(in the rows, 128 means zero)
Rotation paths and how fast each direction turns (degrees each step):
Each turn is a multiple of 5 degrees from 10 to 175, or 0.
Each row of a path follows its step; steps can be skipped.
Path 1:
step 0: [125 140 112 132 137 123 120 141 132 134 138 125 121 144 119 135 144 132
 124 124 137 130 120 118 124 142 137 130 116 125 129 136]
step 1: [119 143 135 129 125 114 127 125 126 128 128 137 134 131 116 128 123 137
 133 129 135 117 117 143 132 125 135 117 151 133 137 122]
step 2: [127 129 121 126 126 133 121 111 126 121 147 115 118 133 127 125 140 120
 132 146 142 136 135 139 130 115 128 136 126 135 132 129]
step 3: [122 141 114 132 146 120 133 135 139 142 132 123 137 129 131 146 117 129
 127 127 130 127 129 140 120 135 129 134 118 131 139 134]
step 4: [138 123 135 131 124 132 115 133 118 129 119 125 127 140 120 135 129 140
 141 139 132 120 134 142 121 138 124 113 140 137 142 122]
step 5: [124 132 110 120 122 132 117 131 138 128 142 131 111 126 129 118 127 118
 141 139 131 130 118 124 114 127 124 135 133 136 132 139]
step 6: [126 138 121 127 138 128 120 125 132 140 129 141 154 140 132 134 132 131
 118 136 133 129 126 137 127 142 132 138 141 123 122 134]
step 7: [123 128 129 147 125 132 127 133 128 129 133 123 117 140 128 132 135 131
 147 144 137 116 131 133 128 128 142 118 131 116 126 111]
step 8: [118 138 111 131 124 123 124 115 143 120 129 123 139 119 131 125 117 132
 142 140 129 126 125 130 123 115 112 124 129 128 133 140]
Directions:
[129 130 132 126 128 132 126 125 126 124 131 123 126 131 130 132 129 128
 130 127 122 122 128 129 131 131 128 130 131 131 123 125]
140
[130 130 130 132 129 126 127 127 129 127 130 128 123 124 123 125 129 135
 128 128 124 131 124 126 127 129 125 126 134 131 128 133]
95
[125 126 124 125 123 129 123 127 125 130 130 130 125 122 132 131 130 127
 129 130 127 128 129 127 133 123 128 121 130 130 130 127]
120
[132 129 127 131 123 131 124 133 125 127 123 125 128 128 129 130 124 127
 127 127 126 127 125 128 127 131 122 128 123 132 131 132]
70
Path 2:
step 0: [129 122 127 138 126 125 138 133 133 116 129 121 114 147 128 136 126 137
 122 143 131 116 125 130 132 145 134 138 115 131 126 132]
step 1: [126 125 123 141 118 132 124 146 142 113 140 129 124 129 126 134 128 134
 138 130 132 136 118 130 134 136 120 129 107 123 133 135]
step 2: [133 119 123 143 117 136 121 140 127 125 124 112 143 121 130 140 121 134
 129 130 136 141 120 122 127 135 126 131 134 128 146 129]
step 3: [128 116 118 146 115 129 133 129 130 124 113 130 134 132 130 137 127 130
 129 143 126 115 132 132 126 142 143 136 139 128 139 122]
step 4: [125 122 124 139 121 128 136 137 131 126 130 137 133 128 125 125 136 142
 133 129 130 112 130 132 131 145 144 120 103 130 133 131]
step 5: [141 121 134 134 127 135 124 150 129 136 135 114 131 130 130 133 126 140
 134 130 130 135 120 130 135 147 133 119 118 118 125 138]
step 6: [137 115 132 130 108 132 125 136 141 127 124 116 131 136 119 134 119 123
 148 137 120 130 120 130 128 138 131 127 141 125 134 130]
step 7: [120 117 124 134 102 133 138 125 127 125 132 118 123 127 124 131 121 126
 135 127 135 113 131 122 127 140 136 127 126 143 142 128]
step 8: [121 113 118 139 122 136 134 144 124 128 136 123 110 124 138 135 127 138
 127 134 134 129 142 136 134 138 140 122 119 128 126 131]
Directions:
[126 127 128 125 124 126 127 121 128 128 128 131 130 131 126 127 127 126
 127 134 133 123 130 126 126 131 132 135 129 130 127 132]
100
[128 132 124 132 128 130 131 123 129 131 127 125 127 131 130 129 127 127
 132 125 127 128 129 126 120 128 132 129 131 130 130 123]
90
[128 128 121 129 126 128 127 130 128 122 132 128 125 123 131 131 124 125
 127 128 130 131 130 126 131 122 129 131 130 133 130 129]
60
[131 128 132 127 133 132 127 127 124 126 129 122 131 126 131 128 126 128
 124 124 134 125 128 128 126 131 128 126 126 133 131 129]
135
Path 3:
step 0: [122 121 140 128 125 138 131 133 134 131 126 119 126 116 128 121 131 114
 129 120 118 133 127 135 137 131 139 132 126 134 150 117]
step 1: [132 115 125 141 136 132 122 145 121 125 139 125 138 127 133 131 119 124
 123 117 131 123 137 125 142 129 115 127 129 130 142 123]
step 2: [131 121 120 135 120 123 127 133 124 131 132 133 137 122 130 111 126 134
 118 143 145 139 132 114 134 123 129 128 142 133 132 129]
step 3: [134 129 143 120 128 138 122 115 141 128 118 122 139 127 128 130 135 120
 118 136 149 134 138 128 133 127 128 134 132 136 128 135]
step 4: [141 124 140 116 116 127 127 128 124 122 132 117 140 138 126 124 124 124
 124 133 128 114 135 137 116 138 121 123 121 136 137 132]
step 5: [136 128 130 135 129 127 121 112 115 133 128 129 130 135 129 109 126 140
 118 117 116 120 133 119 119 129 130 135 125 131 137 137]
step 6: [116 121 130 136 135 135 121 119 120 131 123 109 114 130 129 133 134 131
 123 135 133 120 136 115 120 123 141 128 135 121 138 134]
step 7: [115 127 143 129 130 126 121 138 130 112 135 127 123 127 130 124 141 128
 132 128 133 124 136 131 125 134 147 130 122 138 139 116]
step 8: [136 132 134 142 130 141 128 143 126 114 126 127 132 126 124 125 133 134
 137 127 116 126 130 123 141 128 118 138 134 140 142 126]
Directions:
[126 125 127 126 129 123 128 127 126 128 129 130 123 131 127 126 124 130
 124 129 127 126 126 125 132 122 121 133 126 125 131 128]
95
[131 131 129 130 128 130 132 125 134 132 124 125 125 125 129 124 130 130
 129 126 126 131 125 124 128 127 126 134 132 131 130 128]
130
[131 133 126 125 125 129 129 128 125 127 126 127 123 132 130 127 129 128
 131 125 131 124 128 124 127 130 134 131 122 124 130 132]
45
[124 129 124 131 128 128 130 136 131 125 127 131 128 124 129 130 132 133
 127 128 135 128 130 127 131 127 126 128 128 132 131 131]
60
Path 4:
step 0: [136 138 138 122 128 114 132 135 137 142 134 121 129 114 118 122 138 131
 124 120 128 131 119 131 132 135 129 119 120 120 120 112]
step 1: [126 140 129 126 137 114 124 134 119 132 120 127 145 111 125 131 117 137
 131 119 136 137 121 133 126 119 125 130 131 143 132 120]
step 2: [113 132 133 118 119 127 108 136 136 135 126 124 135 123 134 128 138 141
 129 123 120 136 126 138 131 128 122 134 124 125 126 111]
step 3: [119 127 135 108 136 123 138 126 126 129 118 129 135 125 137 140 131 139
 138 125 134 146 126 135 120 119 140 130 122 123 130 127]
step 4: [133 131 115 110 128 129 127 142 118 127 128 137 118 132 143 132 141 142
 125 129 127 141 126 125 134 128 119 135 122 127 132 115]
step 5: [125 119 117 113 142 129 132 133 125 129 135 132 130 116 115 125 146 133
 129 127 122 138 122 122 112 132 138 126 118 128 132 128]
step 6: [130 121 117 115 131 131 124 138 119 138 127 138 135 127 130 127 124 145
 129 131 125 130 125 126 128 135 117 107 131 140 141 134]
step 7: [121 121 133 128 132 125 125 138 135 134 135 126 117 119 134 132 140 128
 119 113 112 127 129 134 110 133 126 111 124 131 138 130]
step 8: [125 124 125 128 140 125 134 138 125 124 124 123 118 121 128 139 123 139
 139 128 140 126 134 151 127 135 124 116 131 135 140 133]
Directions:
[134 128 133 130 131 126 134 135 125 125 132 129 123 127 129 129 128 126
 128 131 128 127 126 132 131 125 130 130 126 126 129 125]
90
[120 126 128 127 132 125 126 129 130 127 131 128 126 132 122 128 128 123
 131 133 127 129 129 130 129 133 129 127 126 127 127 123]
135
